data =
[[110 129 125 113 127 121 130 121 130 118 132]
 [122 126 133 128 121 130 121 131 127 122 131]
 [132 138 122 124 130 117 132 115 138 132 126]
 [113 114 128 118 128 139 125 140 110 120 135]
 [126 125 127 124 138 133 136 131 124 128 130]
 [119 131 127 126 120 124 132 125 137 129 118]
 [154 133 128 145 121 133 118 131 128 147 120]
 [123 134 128 120 135 127 138 125 136 130 125]
 [138 127 130 141 122 125 120 128 128 126 130]
 [139 118 126 148 144 118 135 125 124 113 140]]
Rows and columns are numbered from 0.
Read off the entry in row 1 and column 0.
122
Read off the entry directly above the largest entry.
119
The entry in row 2 and column 0 -> 132
The entry in row 0 and column 2 -> 125
The bottom-right entry -> 140
Read off the entry at row 0, column 1.
129
Read off the entry in the bottom-left corner.
139
The top-right entry: 132
The entry just right of 134 is 128
Read off the entry just right of the largest entry.
133
The entry at row 2, column 1 is 138
Read off the entry directly above 148.
141
The entry at row 0, column 0: 110
